In the data rows, zero lies at 4.5, halfway between 4 and 5.
In each game, the first row plays the second. By how much does the first row win? 10 means about a draw, 20 a big win and 0 a big loss. Wins can go round in a circle. Each row has two weighted sums of its numbers, A and B, taken from their middle values. A row wins by its A times the other's B, less its B times the other's A.
[7 8 6 2 6 3 5 1 3 8 2 1]
[3 3 2 3 3 6 4 6 4 4 7 6] -> 10
[4 5 3 2 4 7 2 5 5 4 6 4]
[4 5 6 6 4 2 7 4 3 5 4 7] -> 7
[8 3 4 6 7 1 4 3 6 6 3 4]
[5 7 6 4 6 4 5 3 3 6 3 5] -> 2
[4 2 6 8 4 4 6 6 5 2 3 6]
[4 8 5 2 5 3 5 2 4 7 3 1] -> 7
[4 4 3 6 5 6 4 6 5 3 6 5]
[4 3 3 4 4 6 4 6 5 4 6 7] -> 8
[4 3 4 6 4 5 4 6 5 3 6 7]
[3 4 3 2 4 6 3 6 5 4 6 5] -> 10
[4 6 6 4 5 3 7 4 2 6 3 5]
[3 3 2 4 2 5 5 6 4 3 7 8] -> 11
[7 3 5 6 7 4 3 4 7 4 3 2]
[3 3 3 3 3 6 4 6 4 4 6 6] -> 12
[4 6 6 5 5 3 5 4 4 5 4 4]
[5 7 5 4 5 3 7 3 1 6 3 6] -> 13
[3 4 4 4 5 6 3 6 4 4 6 4]
[4 3 4 4 3 7 4 5 5 2 4 4] -> 13
[4 4 4 5 5 6 4 6 5 3 5 4]
[3 3 2 3 3 6 3 6 4 4 7 6] -> 10
[5 7 5 3 4 5 4 4 6 5 3 2]
[4 6 8 6 4 3 7 4 3 5 4 5] -> 8
[3 2 3 5 2 5 5 6 5 3 6 8]
[4 8 5 4 4 3 7 3 2 7 3 6] -> 11
[5 7 6 4 5 3 6 3 2 6 4 4]
[4 5 3 1 3 6 4 4 5 4 6 7] -> 13
[4 3 3 5 4 5 4 6 5 3 6 7]
[4 3 3 5 4 5 4 6 4 3 6 6] -> 10
[4 7 7 5 5 4 6 4 3 5 4 4]
[4 6 7 4 4 2 8 4 2 6 3 4] -> 5
[3 3 3 4 4 6 3 6 5 4 7 5]
[4 5 7 6 5 3 7 5 3 5 5 5] -> 11
[3 3 2 3 3 6 4 6 5 4 7 6]
[5 6 5 1 5 4 5 5 5 5 4 3] -> 11
[4 4 6 7 5 2 9 6 2 6 4 7]
[3 4 4 5 5 6 2 6 5 3 5 3] -> 16
[5 6 6 4 5 3 6 3 4 5 4 6]
[5 2 7 7 2 6 6 5 7 1 2 5] -> 6
[5 3 7 7 2 5 6 5 6 2 3 4]
[4 4 3 4 4 6 3 6 5 4 6 6] -> 13
[3 3 4 6 5 6 4 6 5 3 6 5]
[7 6 5 5 6 4 3 2 5 6 2 1] -> 10
[3 5 4 4 6 6 3 6 5 5 5 3]
[3 3 3 4 3 6 4 6 4 3 6 7] -> 11
[3 3 3 5 3 5 4 7 4 3 6 6]
[3 4 4 5 4 6 4 6 4 3 5 4] -> 11
[3 4 4 5 5 6 4 6 5 3 4 5]
[9 5 4 3 7 2 4 0 6 7 1 2] -> 12
[4 8 4 4 4 3 5 3 4 7 3 3]
[3 3 2 4 4 6 3 6 5 4 6 5] -> 10
[3 4 2 3 4 7 2 6 5 4 7 5]
[4 5 5 2 5 6 3 5 5 4 5 3] -> 9
[3 3 2 3 3 6 3 6 5 4 7 6]
[5 7 6 4 5 4 6 3 3 6 3 5] -> 9
[4 4 4 7 6 6 3 6 5 3 6 5]
[5 7 5 4 5 3 7 4 2 7 3 5] -> 10
[9 3 4 4 7 0 5 1 7 7 2 3]
[3 3 3 5 4 5 4 6 4 3 6 6] -> 13
[3 3 3 4 4 6 4 6 5 4 6 6]
[3 3 3 6 5 6 3 7 4 3 6 5] -> 10
[4 5 3 1 3 6 3 5 5 5 6 5]
[3 4 3 2 4 6 3 6 4 4 5 4] -> 9
[4 5 7 6 3 3 7 4 4 5 4 4]
[5 7 5 3 5 3 6 3 2 7 3 5] -> 13
[3 3 3 5 3 5 6 6 5 3 6 9]
[4 6 5 3 4 3 7 3 2 6 3 5] -> 7
[5 3 6 7 3 5 6 5 6 2 3 5]
[4 4 3 6 6 7 2 6 5 4 6 3] -> 12
[5 6 6 5 6 3 6 4 3 6 4 4]
[3 7 7 2 3 3 7 2 4 5 4 6] -> 12
[4 3 4 5 4 5 4 6 5 4 6 6]
[3 4 4 7 6 6 2 7 4 3 5 3] -> 11
[3 3 3 4 4 6 3 7 4 4 6 5]
[6 7 6 3 6 3 6 2 2 6 3 5] -> 13
[3 4 3 3 4 6 2 6 5 5 7 4]
[3 3 3 3 4 6 3 6 5 4 6 6] -> 11
[3 3 2 4 3 6 3 6 4 4 7 5]
[4 8 7 2 4 4 5 2 5 5 4 5] -> 11
[3 3 2 4 4 6 3 7 4 4 6 6]
[4 4 4 6 5 5 4 6 5 3 5 5] -> 10
[6 3 7 6 1 7 4 3 8 1 3 3]
[6 4 4 5 7 4 3 4 6 5 4 4] -> 19
[7 4 4 4 7 3 3 2 7 5 2 3]
[3 3 3 4 4 6 4 6 4 4 6 6] -> 10
[2 4 2 3 4 6 3 6 4 4 6 4]
[4 5 6 4 3 7 5 4 7 2 3 3] -> 14
[3 3 2 4 4 5 3 7 4 4 6 6]
[4 5 6 6 5 3 6 4 2 5 4 5] -> 13
[5 3 6 7 2 6 6 5 6 1 3 4]
[4 6 6 6 5 3 6 5 3 5 4 4] -> 8
[3 3 2 4 3 5 4 6 4 4 7 7]
[5 8 5 1 6 5 3 2 4 6 3 3] -> 8
[4 4 3 4 5 6 3 6 5 4 6 5]
[6 3 5 6 7 3 4 4 7 5 3 3] -> 16
[2 3 2 4 4 6 3 7 4 4 6 5]
[3 5 3 4 5 6 2 6 5 4 6 3] -> 8
[4 4 3 4 4 6 2 6 5 4 7 5]
[5 4 7 4 1 7 5 3 7 1 2 2] -> 3
[4 7 6 2 5 4 5 3 5 6 4 3]
[5 8 6 2 6 3 6 2 2 8 3 4] -> 11
[5 3 7 6 0 6 5 4 8 1 2 4]
[5 3 6 6 1 6 5 4 7 2 3 3] -> 9
[4 4 4 6 6 7 2 7 5 3 6 3]
[4 3 4 5 5 6 3 6 5 3 6 6] -> 9
[8 5 4 2 8 2 4 2 7 6 1 5]
[4 3 3 4 3 6 4 6 5 4 7 7] -> 8
[3 3 2 3 3 6 4 6 4 4 7 6]
[3 4 4 6 4 5 4 6 5 3 6 6] -> 10
[3 4 4 6 5 6 3 6 5 3 5 6]
[6 3 6 6 2 6 6 4 7 2 3 4] -> 13
[3 3 3 4 4 6 3 6 5 4 6 6]
[5 6 7 5 5 2 7 4 2 6 4 5] -> 9
[3 3 3 3 4 6 4 6 4 3 6 6]
[3 4 3 5 5 6 3 6 5 4 6 4] -> 10
[5 7 6 2 6 4 5 2 4 6 4 4]
[5 8 6 4 6 4 4 3 5 5 4 1] -> 12
[9 3 4 6 7 1 4 2 7 6 2 3]
[4 7 7 4 4 3 7 3 1 7 4 4] -> 18
[5 8 5 3 5 3 5 2 3 7 3 3]
[2 2 1 3 2 6 4 6 4 4 7 6] -> 8
[4 6 7 5 4 3 7 3 3 5 4 5]
[4 8 7 4 4 4 6 2 4 6 3 4] -> 14
[3 4 3 4 5 7 3 7 5 4 6 3]
[3 4 4 4 4 6 3 6 4 4 5 4] -> 14
[3 3 3 4 5 6 3 6 5 4 6 5]
[3 4 2 3 4 6 3 6 5 4 6 5] -> 9
[3 4 3 3 4 6 2 6 5 4 6 5]
[4 4 7 8 5 1 8 5 2 5 4 7] -> 8
[8 4 5 5 6 2 5 3 6 5 2 1]
[5 5 6 5 5 2 7 3 3 6 4 6] -> 13
[4 6 5 4 4 1 7 4 3 7 3 5]
[4 7 6 4 4 3 7 3 4 5 4 5] -> 10
[9 3 4 5 7 1 4 2 8 7 1 2]
[3 3 3 5 4 5 4 6 5 3 6 6] -> 11
[3 4 4 5 5 6 3 6 5 3 6 5]
[3 4 3 4 5 6 2 6 5 4 6 4] -> 10
[2 3 0 2 3 6 3 7 4 5 7 5]
[6 4 7 8 5 2 6 4 4 6 3 0] -> 14
[8 3 4 4 7 1 4 2 7 6 3 4]
[4 6 7 6 3 3 7 4 2 5 4 6] -> 12
[4 3 3 4 3 5 5 6 5 3 6 8]
[4 3 4 6 3 5 5 6 5 2 5 7] -> 8
[4 6 7 7 4 3 8 4 1 6 4 7]
[4 7 5 4 5 4 5 4 5 6 3 3] -> 10
[5 5 6 4 4 7 3 4 7 2 3 2]
[5 8 6 2 5 4 5 2 4 6 4 4] -> 13
[4 4 3 5 5 6 2 6 4 4 6 3]
[5 7 7 5 5 3 6 3 2 7 4 3] -> 11
[3 4 3 4 5 6 1 6 4 4 7 3]
[3 3 3 4 3 6 4 6 4 4 7 7] -> 11
[3 4 4 7 5 5 4 6 5 2 6 6]
[3 3 3 4 4 6 3 6 4 4 6 5] -> 9
[5 2 7 8 1 6 7 4 6 2 3 4]
[3 4 2 4 4 6 2 6 5 5 6 3] -> 6
[4 3 3 3 4 6 4 6 4 3 6 6]
[4 8 7 3 4 4 5 2 4 6 4 4] -> 8
[5 3 7 7 3 5 5 5 6 2 3 5]
[3 3 3 5 4 6 4 6 4 3 6 6] -> 10
[3 4 4 7 5 5 4 6 5 3 5 5]
[2 2 1 2 2 6 3 7 3 4 8 5] -> 10
[3 3 3 4 3 6 4 6 4 3 7 6]
[5 7 6 3 5 2 8 3 1 7 4 6] -> 10
[3 4 3 2 4 7 3 5 5 4 6 3]
[9 4 4 5 8 2 3 1 7 7 1 2] -> 8
[8 6 4 0 6 1 6 0 4 8 1 4]
[4 5 6 4 5 4 6 5 5 4 4 5] -> 11
[3 3 3 5 3 5 5 7 4 3 6 8]
[4 7 5 4 4 2 7 4 3 7 3 4] -> 11
[9 4 3 3 7 1 3 0 8 7 0 0]
[5 6 6 5 5 3 8 4 1 7 4 6] -> 10
